Each path below is one point turned by a fixed rotation once a step. After each direction that follows a path, write how fast that rotation turns it, in degrees per step (0 if it stays still).
Each turn is a multiple of 5 degrees from 10 to 175, or 0.
Each row of a path follows its step; steps can be skipped.
path 1
step 6: [ -4.1  -3.0 -17.6  -1.4  46.1  22.4   3.1 -38.9  -1.7  -1.5 -12.6   2.3
  18.5 -36.2  30.0  29.3 -24.8  -9.7   3.0 -27.2  -7.2  21.1   4.7 -19.0
 -16.4  11.2  37.7 -34.9  16.8 -14.6  30.0  -6.4  16.2   5.6 -17.8   4.1
  21.8   6.6 -14.1 -11.6   0.5]
step 11: [-41.7  32.1 -15.4   0.7  -7.7 -21.5  23.8  19.7 -19.7  -8.3 -27.1  -8.7
 -28.9   4.1   1.3 -40.6 -13.2 -17.7   6.7 -22.2  18.2  -6.5 -43.5  28.5
   8.5  -8.7 -12.4 -28.0  28.5  31.4  -5.1  -4.8 -22.6 -12.0  -6.1  16.2
   7.8   1.3  -2.3  16.9 -10.1]
step 12: [-24.7  29.3  28.4  -5.8  21.1 -31.9  45.3   2.2 -10.5  -2.8 -11.5   4.6
  -5.9   5.6   3.3  31.8 -21.7  -8.1 -16.3   4.2  23.7  24.4  16.6 -53.2
   9.2 -38.8  18.6  -7.9  29.8  -5.7  -1.8   7.5 -28.3  18.3   5.7   3.8
   5.7   2.5 -20.4   7.3   7.8]
step 13: [-36.2   5.3  -6.9   9.8   1.0 -12.2  61.4  -8.2  14.8   3.1 -17.3  -4.3
  30.4  -2.8  29.1 -13.0 -16.2  -6.2  -3.8 -27.8  20.3  -9.7 -32.8   9.2
  -3.9  -8.0   3.4 -19.6  -0.4 -38.1  18.8 -22.0   6.3 -32.7  -0.1  20.6
  20.4 -26.2  13.4  13.0 -15.5]
step 16: [-27.1  -6.7  -4.3 -37.7 -17.9  16.2  42.9 -24.6 -14.3   0.6 -12.3  17.3
   2.4  -1.9  20.3   5.1  -6.8   3.1   0.2  29.3 -30.8 -12.6   4.2  -3.8
 -27.5 -30.1  15.5  16.3 -19.1 -54.0  -4.8  30.1  -9.9  -2.5 -23.6  -7.9
 -20.4   7.3  13.0  -7.5  23.8]
step 18: [-22.9  26.5   1.6 -40.5 -14.1   9.6 -15.5  15.3 -39.0 -10.2  -9.1  -1.6
 -31.3 -47.8  12.6  -4.7 -14.2   8.4  -6.5  -1.1 -14.9  13.2 -17.6   7.2
 -11.8 -23.8  27.5  24.6   6.9  -3.7 -12.9  42.3 -40.8  -5.0 -16.3   6.7
 -10.8  10.5 -17.2  -6.6 -11.0]
step 19: [-40.9 -16.6 -18.4 -17.8  17.7 -10.2  11.2   6.9  -5.5  26.2 -20.0  10.2
   2.3  -5.8  -1.8  20.8 -24.9  -2.6 -25.9   1.5  -0.8  69.3   4.6  18.2
  10.5  -3.2  11.7   2.9  -3.7 -18.5 -10.1   7.0  -0.3  27.8 -29.8  -2.2
  39.6 -31.0  13.3   2.6  -3.8]
step 22: [-13.1  -8.3  -7.4   8.4  -2.9  -7.3  14.8  -6.6 -10.9 -26.8 -54.3  12.1
  22.5 -20.9  30.8   2.8   1.4  -4.8 -33.0   0.3 -22.6   0.9   7.3  31.3
   6.4  -6.3   2.8 -18.5  32.3 -22.7  61.4  17.5  -8.6 -18.0  -3.1  17.5
   3.6  -6.4  -8.4  -7.4 -16.4]
step 24: [  5.7   1.9   0.8   1.7  -9.8  -1.5  10.7  -2.8  -8.5 -25.7 -28.0  19.2
 -24.9 -37.5  38.1  -8.6 -27.1 -10.5 -20.5  14.2  33.3 -28.2 -27.1   1.5
   3.2  10.4 -22.3 -12.1 -12.0   7.5  37.8 -16.1 -15.4  -9.0 -24.8  14.1
  -2.3  22.7 -23.5 -45.2 -11.4]
[ 2.7  7.5 -8.8 -3.1 -5.0 -9.6  2.6  1.3  5.5  6.2 14.3 -8.0 -0.3 -4.6
 15.7 -1.2  0.7 -0.6 -6.6 -3.5  3.1 13.5  1.8 -6.5  3.1 11.2  7.5  7.4
  2.8 -0.9  2.4 -6.2  3.5 -5.4 -0.1  4.2 -2.2 -2.4 -1.9  5.9  5.4]  55
[ -1.7   3.1   0.7  -9.3   4.2  -1.0  -7.8  -5.2   4.4  -7.6   1.6 -10.3
   0.1  -5.1  -5.3  -3.3  -5.1   3.6  -2.8  11.0  -3.7  -5.5  19.0 -11.9
  -0.1  -8.3   0.7   1.1  12.1  -6.2  -1.4   1.9  -4.7  -6.3  -4.2   1.3
  -5.2   3.8   1.6  -4.7   5.6]  170
[ -7.1   6.7  -9.4  -6.8  -2.2   7.2  -0.2   8.5  -1.1  -2.6  -4.4  -2.5
   0.0   0.1   9.5  -5.4   5.8  -1.3   6.5  -2.0 -10.1  -6.8  -6.6  -0.9
  -9.2   2.5  -4.3   0.0   9.5  -3.0  -4.4   7.2   7.2 -14.5   8.3  -5.2
  -1.5   4.8  -4.9   3.5 -11.1]  160
[ -7.4  -1.8  -3.3  -0.5 -10.6   7.9  -9.9   1.9   7.7   1.2  -1.2   1.6
   6.8  -2.3   0.7   2.5  -2.9   5.3  -1.6   6.1  17.3   2.4  -5.8  -4.9
   5.1  -9.2   0.3  -0.4 -15.3  -6.7  -3.4   5.0  -1.4  -9.4   6.7   7.2
  -2.7  -1.4  -8.5  -2.0  -0.8]  130
[  8.4  10.3 -16.1  -3.6   7.6   4.2  -6.9   0.9  -7.2   1.6  -9.0  -0.5
   7.3  -0.7 -10.3   2.6  -3.3  -8.2   0.2   0.0  -2.2   6.8   0.0   0.9
  13.7   9.0  -6.2  -0.1  -2.1  -1.5  13.0   5.6   1.4   1.3  -1.6   0.5
  -5.5   1.4  -5.4  -4.8  -0.2]  25
[  4.8   3.1  -7.0   2.5   6.1   2.6   6.0  -4.0   1.9  -3.6   4.4  -5.0
   3.1  -3.1  -6.2  -2.7  -2.7  -1.3   1.5   2.0  -2.7  17.9   2.4  -0.7
 -11.0  -8.6  -0.1 -10.9  -4.8   3.7 -10.8  -3.7   8.4   1.0   9.9 -10.1
   7.6  -3.6  -6.6  -8.6   3.7]  170
[ -1.9  -3.4  -5.3  -1.9  -0.7  -9.9  -2.5  -0.2  -9.2   3.5   4.5  -2.0
  -0.6  -6.4  -2.8  -6.7  -1.2  10.7   9.5   6.1   4.2  -9.6  -2.2   5.2
   6.9   3.3  -3.4  -6.9   0.2   2.6  -4.4 -11.9  -3.4   1.6  -2.6 -12.1
  -5.5  -0.3 -17.1   8.1   3.6]  115
[ -9.3   3.9  -5.8  -0.7  10.7   8.7   5.8  -1.2   0.5   2.8   4.1  -3.4
  -0.9   9.7  -1.7  -1.1   5.5  -1.4  14.5 -12.0   5.0   0.2  -0.5  -1.6
   4.1  -7.1  11.2  -6.6  -0.3  -0.5   2.9  -2.2  -7.9  -2.2  -1.0   4.7
   1.3  13.4   1.8   5.3  12.0]  10
path 2
step 2: [-11.0 -28.9   6.7 -18.7  -9.5   6.7   8.1  28.7   7.0  -5.1  -4.9   6.1
  26.2  22.0   4.7 -18.1 -18.0 -11.4 -25.6   4.7 -16.1 -31.7   4.4  -1.0
  12.6 -47.5   9.9 -14.6 -22.6 -38.7   3.0  -5.7  -5.8 -15.1 -21.3   6.8
  11.3  27.1  12.2  24.5  30.1]
step 7: [ -5.4   5.5 -21.7  12.0   8.0 -38.0  12.2 -17.1  15.4 -32.3  -5.8  -5.9
   8.7  39.9  20.3 -30.2   9.1  -6.9  -5.4  -0.1  -9.0   1.2  19.3 -18.6
  -2.9  13.4 -14.6  18.9 -18.0 -16.8  27.8  12.6  16.1   5.4 -24.0 -25.9
 -28.1   1.6  15.6   5.6  42.8]
step 12: [-11.5  -5.3   6.7   0.0  26.1 -15.1  -1.9  35.0   2.8   9.7 -26.3   8.1
  11.9   5.4 -23.6  25.4  15.3  48.6   2.0 -10.2   2.8  -3.3   3.1   0.2
  33.6 -12.5  12.0   4.2 -35.2  -9.6   9.8  14.2  22.1 -16.8 -31.1  -3.3
  -2.7  25.4  27.5  -7.9  29.7]
step 13: [  3.3   6.4  10.4  17.7  -9.6  16.3  19.4 -24.5  -9.9 -24.6 -12.5  27.4
 -23.7  38.9   8.4 -12.1 -18.1  12.6  -7.1  -9.4 -30.8 -16.3  13.9 -16.3
  -8.0   5.0   2.6   8.3 -27.3 -40.4  11.1   6.0   9.1 -41.2  -5.9  -2.7
  13.6  -3.3  17.3 -18.2  37.3]
step 15: [ 14.6  -5.7 -16.1   3.9 -15.0  -8.3  22.8 -19.1   1.0 -13.5 -23.9  30.3
   1.5  12.1  17.9  -6.6  25.2   9.2 -20.9  15.0   4.2 -37.6 -10.9  -4.3
 -29.1 -24.7 -29.3   2.8 -20.7  10.0  -0.4  17.6  39.2  -5.3   0.3   6.7
 -18.3  26.0   1.5  23.5  36.6]
step 17: [-25.3   8.7  10.7  -5.1 -12.3   0.8   6.4  14.2  37.6 -36.2 -16.8  19.5
  13.0  23.2  -8.0 -18.6  -0.6  -9.8  -5.8  -6.3  24.4  19.0  -8.5  16.0
  -6.0 -19.7 -42.0   6.2 -34.3  12.1  13.3   9.7  33.9 -30.2   9.7 -19.0
   3.1 -15.6   2.5 -17.6  19.4]
step 20: [ 10.4 -18.1  17.6 -10.2 -11.4 -24.8 -16.1  -1.9  22.5  25.7 -14.5  -1.2
  19.9  -3.6  -2.4  -7.5  45.7  28.2  -6.3 -20.3  -4.5  23.4  16.2 -31.6
  12.7  11.3 -23.8   2.8 -38.5 -36.7   7.6  -0.5  10.1 -15.9   5.5  14.4
  -4.9  -5.5   9.7  20.3  25.4]
step 21: [ -2.4   4.9  25.1  -7.2 -61.7 -19.5  -0.3   5.4 -11.2   1.0   2.0  26.0
  -2.3  37.2 -18.4  -0.2  -4.7   0.4   5.6  -1.0  -8.6 -12.9 -15.9  -1.5
 -10.6 -19.7   3.4  13.3 -14.6 -13.0  12.3 -16.8  36.3  -8.4 -25.0   5.6
   9.5  34.0   3.0  13.1  38.2]
step 24: [ 48.9   2.2   7.0   3.7  13.5 -23.7  46.2   0.0  22.9  -1.6 -31.8  32.8
  17.5   1.4  10.4  10.6  -5.8  28.2  12.0   1.2 -14.1  17.4  15.0 -12.5
  -7.3   1.7   0.0  21.4  -6.9  16.2   4.5 -13.9   1.3 -14.4  -9.9 -29.4
  17.9  -0.4  12.6   6.4  39.0]
[  9.4   3.6   0.8  -5.4  -1.2  -6.9   8.9  -5.7  -1.2   2.7   7.2  -2.0
  -1.1  14.5  -3.7   7.3  -3.9  16.3   8.2   1.1  -1.7  -8.4  -0.6  -3.7
  -3.5   2.8   3.9  -6.0   7.8   9.0   7.4   3.8   7.0   1.2  -4.1  -4.3
 -11.6   5.0  -2.3  -1.2  -0.8]  125
[ -1.1   8.5   4.5  -6.5  -4.8   7.3   6.9  -1.6   9.3   6.3   0.6  -2.6
   4.6  -5.7   1.2   6.4  -3.1  -2.1   3.4  -7.2   1.0   1.7  -8.6 -12.0
  -4.8  -0.1   4.4  -4.6  -4.0  -1.4  -5.3  -8.4   4.7  18.4   9.5  -4.2
   5.1  -1.1  -0.8  -4.1  11.1]  10
[ -8.4  -0.2  -2.9   0.2   1.8  -1.5 -10.4 -12.1  -8.2  -1.7   3.8  -3.4
  -2.8   3.0   7.4   2.8   2.3   2.9   5.4  -0.6   3.1  -6.6  -1.6 -11.3
   7.7  10.5  10.2   7.9  -6.9 -10.4   0.6  -6.2   6.5  -3.0  -4.6   5.9
  -2.6  -8.8  -3.9   9.0   6.9]  55
[  4.1  -3.5  -9.8  -0.9   0.1   5.2   5.7  -1.4   5.1   1.4  -3.4 -12.4
 -14.4   2.2  -0.6  -0.4  -5.5   1.8  -3.9   7.6  11.1  -4.5   0.7 -11.3
  -2.5  -6.7 -10.4  -6.5  -0.7  -2.6  -8.0  -7.0  -5.2   0.2 -11.6  -3.1
   5.2  -1.9   0.0   9.1  -5.8]  85
[ -1.0 -12.1  15.2  -3.0   8.2 -10.5   6.6   5.2   1.9   8.5 -11.0  -5.8
   4.0 -12.8   3.7   2.8   0.8  10.1  -1.9   0.9   0.4  -0.8  -0.4   3.0
   5.8   4.2   4.8  -6.2   5.5  -3.3   5.5  -6.4  -7.9   1.6  -3.3  -1.6
  -2.8  -9.5   0.7   4.8  -0.2]  175
[  8.8   5.8   5.0   8.8   3.2   1.0 -17.6  -0.4   5.1   4.8  -0.3   1.8
  -0.5  -0.9  -2.9   3.1   1.3  -6.5   1.3   9.8  -1.2  14.0   4.3  -4.8
  -8.3  -1.3   1.4  -2.1   8.7  -2.8  12.6  -7.4   2.7   4.1 -13.0  -3.4
  -2.4   1.8  -0.2   0.9   5.8]  25
[  8.8   0.8   4.4  -8.7   2.1 -10.1 -12.5   8.8  -6.0   4.3   4.5  -7.4
  -9.0  -6.1  -9.7   8.8 -10.1  -9.6  -1.9   1.2   3.0  -9.5  -0.9   2.0
   7.7  -3.7   0.6   0.6 -11.2   6.7   1.4   5.0   4.0   2.7   1.2   3.3
   2.0  -1.0   6.2  -3.2   3.4]  170
path 3
step 3: [ 11.5  11.3  -7.2 -19.2  17.4 -19.4   8.3 -18.0  26.3  -8.6 -21.4  -9.5
  11.9 -18.9 -15.5  47.3  21.1  -8.5  -8.8  -1.7  38.3  35.5 -32.2   8.4
 -23.4  -3.6  17.6  25.0  10.7  30.5  23.2  16.9  14.6 -10.2 -26.2  -7.7
  22.3 -17.1  -8.6  -5.9  18.2]
step 5: [ 23.6  -7.1  -5.5 -50.1  -9.2   0.4  -8.2  17.6   1.2   7.5 -15.9 -11.7
 -26.7  37.8 -11.1  15.1  17.6  -6.6  -3.7  19.9  -1.8  30.4   2.9  34.4
  10.6  23.7  17.7   4.1   4.0 -30.6 -24.0  22.4   2.0 -24.9 -29.1   9.2
  -7.2 -25.0   8.6 -28.4 -26.4]
step 6: [  7.3 -18.0  -6.1 -13.6 -23.2  21.3 -50.8  18.0   0.0   6.4 -23.4 -17.6
  -1.2  -1.4 -13.6   1.0  11.3   1.1   0.3 -24.0  16.3  15.9  27.8  31.0
  23.0 -27.7  36.1  -9.0  -0.9  -0.1  -8.2  -5.2 -49.6 -19.4 -24.5   2.5
 -12.4   3.2  14.7 -29.5  -6.1]
step 8: [  8.8   1.4   1.4  23.9  14.6 -12.8  16.4  -0.5  27.8 -29.3   5.4 -22.5
  -7.2  -4.0 -17.2  26.9  37.5  -8.3 -24.7 -24.2  10.1  -9.1  49.3  17.7
 -13.1 -33.5  15.0  29.5   4.5  28.9   5.8  10.7  13.0   3.6  -9.6  29.0
 -10.8  -5.8 -13.8 -24.7   1.4]
step 10: [-12.1  20.9  -8.5  -9.9 -19.1 -25.8  -1.2  20.9  34.0   4.4 -11.0 -18.2
  24.6  24.5   9.8   7.9  20.6 -26.5 -30.4  27.1  24.7  21.7  -4.6  -7.3
   0.9  -6.4 -14.4   7.9 -32.1   6.4 -13.1 -18.8 -13.8  -3.1 -21.3  23.1
  13.2 -33.8  15.3 -33.7 -27.9]
step 16: [ 30.9  30.5   5.8 -24.9   8.8 -26.9  23.9   6.9  -7.7  16.2 -26.6  31.1
  -8.4  20.8  -9.9  -8.9  17.3  -6.8 -29.0  -8.9 -34.0  15.9  -3.2  26.5
  26.5   3.8  13.8  19.2  -0.2  24.5 -23.4   2.0  -4.5  -9.3 -21.0   3.6
 -43.5  -1.1  19.5  -4.1 -23.6]
step 18: [ 25.2   0.1  -7.4  21.3   8.1  25.9  -0.5  17.3 -35.0  23.9 -29.8 -42.6
 -14.4   1.2 -15.8   3.4  30.9   6.6 -43.2 -17.0  -3.5  -1.6  18.6 -15.2
  18.8 -10.6   1.6 -17.9 -31.2  15.8  12.9 -15.2 -20.1 -27.2   0.4   8.0
  11.7  17.4  25.5   1.5 -17.7]
step 19: [ -5.0   6.2  -8.1  -7.5  24.4  20.4  15.5 -10.6  13.5  -4.8   6.4 -23.6
  18.3  -2.6  -4.7  37.0  20.0  -6.0 -66.6 -27.9  23.1   2.2  21.9  -0.5
  -7.0  22.5   9.9  14.3 -21.0  10.4  20.4 -18.9  21.2 -31.8  -6.4  -2.2
  22.1   6.3   6.2 -26.0   7.0]
step 22: [ 39.3 -17.9   7.6   2.2 -29.4   1.7 -10.6  45.9  -4.8  -6.8 -19.1  -2.2
  -4.5  33.3  24.0  21.7   3.7  11.0 -13.8   0.3  20.7  18.4 -16.5  28.6
 -13.9  -4.9  10.6  11.0  -4.5  -6.4  -3.8 -26.2 -43.1  -0.3   0.6  -9.4
  -1.6 -17.6 -18.1 -34.1 -32.4]
[ -0.4  -3.6  -7.5  -4.4  -5.4  -0.4   0.3   8.1   4.7   7.8   2.3   3.8
   0.4  -1.7   2.4   6.1  -1.8  -9.3  -3.6   3.6  -0.1 -12.9  -9.9   9.5
  15.6  -2.5   3.3  -1.3   0.0  -4.0  -8.2   4.6 -11.8  -3.1   9.5  -5.1
  -5.5  -6.5  -0.1   6.1  -7.8]  65
[  2.6  -1.3   1.0   9.5   2.9  -2.5   0.1  -3.9   5.3  10.4   1.1   9.5
  -1.1  -2.6   6.1  -0.2   0.9   6.3  -7.1   8.2  14.9   6.7 -10.3  -0.2
   1.5   1.8  -4.7  -1.8   2.2  -7.8   8.2  -4.5  -1.5  10.3  11.5   9.5
   1.1   1.1  -7.9  -9.6   0.3]  35
[ -5.5   4.1   0.7 -11.3  -0.6  13.4  -0.9  -4.5  -4.4  -4.6 -17.5 -10.2
  -9.8  -1.3   1.8   6.9   5.1   3.4  -5.9   0.8   1.9   1.3   2.0  10.1
   5.9  -2.7  -5.6   0.7   7.9  -3.5  -2.7  -2.8   2.6  -3.0   6.9  -4.0
   1.1   4.2 -10.8  -5.9   5.5]  25
[  9.8  -4.2   0.0  -3.6  -1.2  -0.7  -1.8  -6.0   4.9  -3.8  -3.5   4.4
  -6.3  -6.8   0.6   0.0  -5.2   6.4  11.9  -6.9   5.8  10.8   5.4  10.0
  -3.1  12.9   2.8  -3.0   4.2  -5.2  -0.3  -3.1  -5.4   3.6  -0.8 -10.4
   5.3 -12.7  -1.7   7.9  -9.8]  40
[  5.1   4.4   6.5   1.7   3.9   1.6   7.6   8.1  -1.5   5.2  10.6   7.7
  -1.1  -4.1 -11.0  -0.8  -8.6  -2.6 -12.0  -3.6  -0.6  -0.3   7.3  14.2
 -11.7   1.6  -5.4  -1.4  -1.5   0.0 -10.4   6.2   8.0  -3.6   4.5  -2.3
   3.2   2.9 -10.0  -1.2   1.7]  95
[-10.3   9.1   4.3  -8.6  -1.9   0.4 -11.1  -9.2   7.0   6.6   3.2   6.0
  19.3  -8.9   0.6  -2.0   0.9  -0.9  -4.7  -9.9   3.0   2.8  -2.9   6.3
   4.3   4.9   0.2  -4.1   0.7   9.8   0.5  -8.1  -1.7  -2.0  -3.6  -5.7
  -0.1   5.9   2.4  -1.3   4.1]  85
